Named turns come first, each shown by rows before and after it. Which turns, in which order, take the first row of each pair that follows to the second? Write the first one first, as in the answered first pair.
j_928 (before -> after):
-41 65 21 42 -11 5 -9 -76 8 23 14 5 53 -13 6 8 -27 -1 27 -10 -16 -18 -8
 -22 -7 36 -13  ->  -10 45 -28 47 -25 48 30 -23 5 13 25 4 37 -12 -17 21 -73 26 30 37 3 -23
 26 10 -3 7 -4
6 12 -29 9 -15 19 25 12 10 -30 37 3 8 -2 6 18 -31 25 2 25 19 14 5 25 -12
 5 7  ->  -31 -6 4 -42 -23 2 24 -18 -15 4 5 28 7 -15 6 15 1 -6 20 -21 16 -7 -23 5
 34 9 -5
4 -4 -4 -16 6 -7 -22 -23 -8 -5 14 -13 10 0 22 -17 9 1 -15 -47 -31 24 0
 19 14 8 5  ->  25 -11 -33 -6 1 15 -4 6 -4 -13 22 -14 4 1 11 -13 -15 14 -18 -17 -20 23
 20 34 9 -8 9
-36 -16 7 -35 -16 -3 18 -10 -17 3 -4 20 -3 0 0 0 13 -10 24 -33 13 -14
 -14 9 38 -4 6  ->  -12 23 4 28 9 -17 -17 -19 16 -34 29 -9 18 17 21 -11 12 8 0 -16 -1 18 -5
 7 -24 14 13
j_294 (before -> after):
1 12 -3 29 -3 4 -15 -6 -12 -7 14 -18 -3 11 14 -7 -14 -17 10 24 6 -5 6 11
 -30 24 -1  ->  18 3 -3 24 2 6 -20 2 -10 -4 9 -21 -6 8 11 -7 -11 -25 9 25 9 -4 11 7 -35
 18 -1
-28 24 -13 20 11 28 -21 22 26 19 -5 28 16 19 -5 16 8 17 1 -13 -24 31 10
 0 -20 34 -16  ->  -12 18 -12 21 17 27 -28 28 31 16 -9 26 12 16 -7 17 10 13 -1 -12 -24 31
 12 -5 -25 27 -18
-23 11 29 -6 0 0 -24 -14 -21 45 -29 6 -5 -2 -12 3 3 -16 8 14 -32 -23 -18
 -32 7 13 -7  ->  -29 18 28 -2 1 -1 -24 -18 -21 42 -24 4 -2 1 -9 2 2 -13 5 14 -33 -20 -16
 -31 6 19 -8
j_44 (before -> after):
0 -17 -7 -14 3 -33 -16 -5 25 -19 10 9 10 -12 -10 -9 9 -13 -7 -32 7 8 -8
 14 -4 -12 -16  ->  10 -28 -12 -21 1 -21 -12 13 20 -6 -4 12 0 -17 -20 -2 1 -15 -6 -16 9 0 -2
 13 3 -24 -18
-11 17 21 16 -9 -9 -6 -46 -18 -25 26 6 5 -10 23 -7 15 -20 2 -3 -23 3 -20
 -24 13 -1 21  ->  3 0 20 1 -7 -14 -6 -43 -12 -29 20 5 7 -18 22 -10 23 -30 5 -19 -10 6 -16
 -21 17 -16 16
25 -11 -13 47 13 44 5 2 14 -27 29 -38 -20 6 17 5 -11 27 4 -13 5 19 19 22
 -29 -12 22  ->  26 -12 -12 44 11 45 5 1 15 -26 30 -38 -18 5 16 5 -8 25 5 -20 6 20 18 22
 -29 -12 19
69 -14 -37 11 -1 9 22 31 16 -43 19 -32 -4 26 -21 11 17 -6 -21 2 8 11 -5
 -12 -11 -37 15  ->  66 -9 -39 22 -3 19 21 40 10 -33 15 -31 -12 29 -26 16 5 0 -22 23 -3 4 -2
 -17 -11 -32 16
Pairs:
Each pair is two turns apart.
5 12 9 28 1 23 -34 -28 11 27 17 -32 18 -12 11 12 1 -1 -36 -6 -27 40 23
 -20 -4 8 -8  ->  27 -24 -8 0 -11 47 -14 5 0 44 -2 -22 0 -26 -12 19 -12 -8 -26 8 -12 25 36
 -15 19 -23 -8 -> j_294 then j_928
-39 2 -17 -2 3 -13 -6 -11 10 39 11 26 18 17 8 -50 17 31 20 25 0 40 -34 3
 -16 2 27  ->  -30 -2 -31 -3 -2 -8 9 -5 12 30 18 24 19 18 6 -51 9 36 24 29 9 42 -25 17
 -17 -6 30 -> j_928 then j_44
-20 -16 22 50 -19 -36 -35 23 13 14 -13 -8 -31 -28 3 37 8 -3 28 22 -46 8
 -17 -40 12 11 21  ->  -27 -3 11 71 -25 -33 -24 22 16 -2 6 -12 -28 -22 8 38 -3 13 23 33 -45 18
 -13 -30 -1 16 26 -> j_928 then j_44
-31 -21 0 -23 -44 -8 42 -29 -18 -35 -10 4 41 19 -7 -5 1 -15 26 -56 42 14
 -24 13 53 -42 17  ->  24 -19 -5 1 -17 -22 9 -19 19 -66 -1 -17 54 22 3 -10 10 -17 8 -56 49 40
 -7 13 8 -57 18 -> j_928 then j_44
-10 34 -16 4 -34 39 51 -25 -22 -60 21 -9 -1 -3 33 -18 10 -6 5 -24 5 7 -8
 63 3 14 -21  ->  35 40 -7 28 -4 26 10 -16 2 -74 19 -28 4 -2 43 -19 20 -15 -10 -16 1 21 1
 55 -35 9 -22 -> j_294 then j_294
-19 23 2 18 -4 -3 6 -13 -2 -17 25 -13 10 7 -1 -9 7 14 -1 -8 6 13 0 13 -8
 10 15  ->  -20 16 -8 10 -14 6 20 -4 -10 -12 23 -7 4 3 -11 -5 -3 18 4 0 9 7 7 22 2 4
 17 -> j_928 then j_294
24 -5 0 24 11 18 16 40 0 12 -13 -9 -26 7 -2 -14 -2 8 -6 -6 -11 6 7 0 -11
 -12 -6  ->  5 14 1 38 10 14 15 27 -2 9 -1 -11 -22 16 7 -18 -4 18 -10 -5 -19 12 2 0
 -18 5 -2 -> j_44 then j_44
53 -20 36 45 -12 29 -32 54 -9 -35 -49 28 -2 1 -15 13 19 -8 2 32 14 -3
 -17 1 -40 -30 -9  ->  19 -12 70 24 -13 4 -46 19 -21 -18 -62 37 5 -3 -5 6 48 -26 6 -6 3 -8 -43
 -17 -23 -11 -17 -> j_294 then j_928
39 -9 -20 19 5 2 -12 29 20 -15 17 -11 -6 -1 -10 6 -14 0 -13 26 12 4 20
 10 -19 -16 -5  ->  -24 -19 8 -34 -18 -7 14 -6 -15 16 -2 16 -9 -11 -13 4 5 -17 10 -15 10 -18
 -12 1 39 -3 -16 -> j_928 then j_294
36 -27 -17 -14 16 16 71 34 8 -3 28 22 -17 -43 -2 14 -9 48 8 -10 37 30 -1
 49 56 -6 -3  ->  5 -4 -19 18 12 31 72 35 -2 13 34 19 -23 -29 -4 20 -31 68 4 27 11 21 -1
 44 52 23 6 -> j_44 then j_44
-35 -52 12 -17 17 -17 -28 4 -35 -13 -12 16 -28 17 -14 31 -33 -12 -49 -22
 -34 -14 -17 -18 0 25 24  ->  -19 -32 3 14 27 -22 -34 0 -15 -41 10 3 -14 26 0 28 -35 -1 -59 -19 -34 7
 -9 -10 -30 29 30 -> j_928 then j_44
19 -6 3 5 10 -7 -34 6 11 1 -2 -11 4 7 14 -4 13 -3 -6 -3 -2 13 -1 -15 -23
 3 -9  ->  23 -19 -2 -2 7 4 -28 20 1 15 -14 -6 -7 3 3 2 5 -1 -1 15 -6 1 4 -16 -12
 -3 -9 -> j_294 then j_44
-27 26 0 -2 7 -14 -9 -35 2 -17 -13 8 31 12 0 -41 17 -19 -15 -49 19 9 23
 -8 -19 -28 -1  ->  -4 14 0 -9 14 -12 -16 -26 5 -13 -23 8 24 5 -5 -38 19 -28 -14 -45 23 7 26
 -13 -17 -41 -5 -> j_294 then j_294
-19 -2 16 20 14 -15 -45 -21 5 24 -18 -3 14 -9 17 -4 15 -8 6 -11 -20 11
 -7 -29 2 26 -7  ->  20 -19 -32 32 0 26 -12 32 6 13 -9 -4 0 -8 -5 8 -29 16 5 38 -2 10 28 -1 0
 -2 1 -> j_928 then j_294
11 4 -31 42 -11 4 19 -4 7 -28 35 -14 27 11 12 21 -17 9 -1 12 11 18 14 20
 -28 4 8  ->  -25 -23 -18 -15 -33 11 40 -8 -28 16 2 12 11 -8 -6 29 -9 -12 23 -4 12 -15
 -4 9 32 -2 1 -> j_928 then j_44
37 -36 -23 5 2 27 4 43 -7 -2 -19 4 -16 -9 -34 9 -11 -3 2 23 17 -4 9 6 -9
 -41 -3  ->  -34 -13 24 -7 0 -1 -18 -11 -34 33 -37 15 -10 -6 -21 3 18 -18 7 -6 -19
 -21 -32 -28 13 5 -11 -> j_44 then j_928
18 7 -16 13 2 4 16 -9 31 -34 29 -21 16 8 10 0 -7 10 -4 -10 13 31 11 27
 -20 -6 9  ->  -6 12 12 -5 5 -18 1 -39 29 -19 16 -15 23 2 19 -5 19 -8 -1 -42 4 26 -9 10
 -7 6 -2 -> j_928 then j_928
28 34 5 33 27 -24 -51 -1 30 -17 16 -26 -19 20 11 10 -12 24 -13 9 -28 6
 25 -2 -55 7 0  ->  -17 7 -17 -8 -15 19 11 26 -24 31 -7 7 -49 10 -22 27 -46 36 13 42 -26 -37
 23 8 13 3 2 -> j_928 then j_44
7 -5 16 -26 -17 -18 -10 -37 -2 -26 30 -3 29 -16 22 -46 53 -34 18 -72 10
 20 -36 10 -26 -6 -14  ->  19 -40 4 -58 -27 4 13 -6 -17 -5 6 13 7 -30 -1 -35 40 -42 30 -61 25 0 -24
 16 5 -33 -17 -> j_44 then j_294
-42 -32 40 -78 -14 -4 -6 -2 -16 29 -42 35 11 -20 4 3 17 -18 22 -35 -29
 -30 -22 -24 55 -9 -20  ->  16 -43 -28 -43 -26 47 35 68 -5 -4 -16 20 -3 -11 -20 18 -46 26 12 39 -5
 -21 31 19 29 -42 -3 -> j_928 then j_928
-40 -24 4 20 -9 13 3 6 -3 12 -1 -12 -13 1 19 -31 9 -7 -7 7 -28 -13 -35
 -22 33 4 -18  ->  -36 -24 7 13 -8 4 4 -7 5 0 4 -13 -4 0 25 -37 21 -15 -5 -15 -19 -4 -36
 -20 31 -2 -21 -> j_44 then j_44
5 29 21 61 -3 6 -48 10 5 22 -22 -5 11 -6 13 14 -5 7 -31 -3 -15 -1 -33
 -13 -20 14 -13  ->  30 -8 1 34 -11 30 -27 47 -4 35 -39 4 -8 -20 -6 25 -23 4 -23 16 1 -17 -18
 -4 1 -18 -13 -> j_294 then j_928
-91 36 5 8 -37 2 23 -41 -22 8 15 8 5 18 12 -2 3 18 6 -9 -7 -6 -32 -1 19
 55 2  ->  -24 50 -21 65 -8 9 -5 -8 16 -30 38 -22 9 29 18 0 -18 35 -21 35 -7 21 0 9
 -43 43 10 -> j_928 then j_294
-17 -19 -13 -3 10 -10 28 23 13 20 2 -3 -4 19 0 13 -40 -16 13 -10 -20 -2
 46 34 -15 -24 -15  ->  -36 -2 -11 13 9 -12 28 10 11 17 10 -4 2 29 7 10 -41 -9 12 -8 -28 1 39 32
 -22 -8 -11 -> j_44 then j_44
-21 -16 9 -31 -15 -7 20 -19 -18 8 0 11 22 0 16 -11 -1 -5 0 -35 6 18 -16
 14 21 -10 6  ->  19 -10 -4 -4 2 -13 6 -7 9 -21 14 -8 30 3 24 -12 -6 0 -14 -28 15 39 1 21
 -15 -22 10 -> j_928 then j_44
-17 -3 29 -19 -6 -4 -5 -30 13 -1 -7 16 3 -9 35 13 70 -1 21 -38 -4 11 -48
 8 18 18 -1  ->  40 1 -20 27 -1 21 6 14 44 -41 27 -5 2 3 31 19 34 32 4 12 12 34 -8 41 -28
 -2 12 -> j_928 then j_44
3 8 -24 24 -13 16 22 24 -3 12 -11 -4 -21 1 -26 14 -17 17 7 41 8 -13 12 8
 10 -23 -6  ->  -47 21 6 11 -19 -5 18 -14 -20 29 -17 5 -14 0 -17 6 7 8 15 12 -6 -22 -17
 -6 29 5 -10 -> j_44 then j_928
-86 20 -11 13 -52 -11 6 -27 -45 3 24 0 27 22 -2 -34 22 -4 24 10 -25 -20
 -12 5 46 40 22  ->  -25 36 -2 57 -8 -35 -59 -24 -2 -25 30 -27 43 26 15 -39 34 -13 -5 18 -34
 7 1 -10 -18 37 21 -> j_294 then j_294
9 -3 -11 3 13 -19 4 -15 23 -24 5 -18 -14 0 6 -14 10 4 8 -7 16 -14 9 0 -8
 -17 8  ->  13 -11 -15 1 10 -6 5 2 17 -10 -4 -12 -24 -2 -6 -8 -1 6 9 15 13 -24 15 -2
 -2 -22 7 -> j_44 then j_44
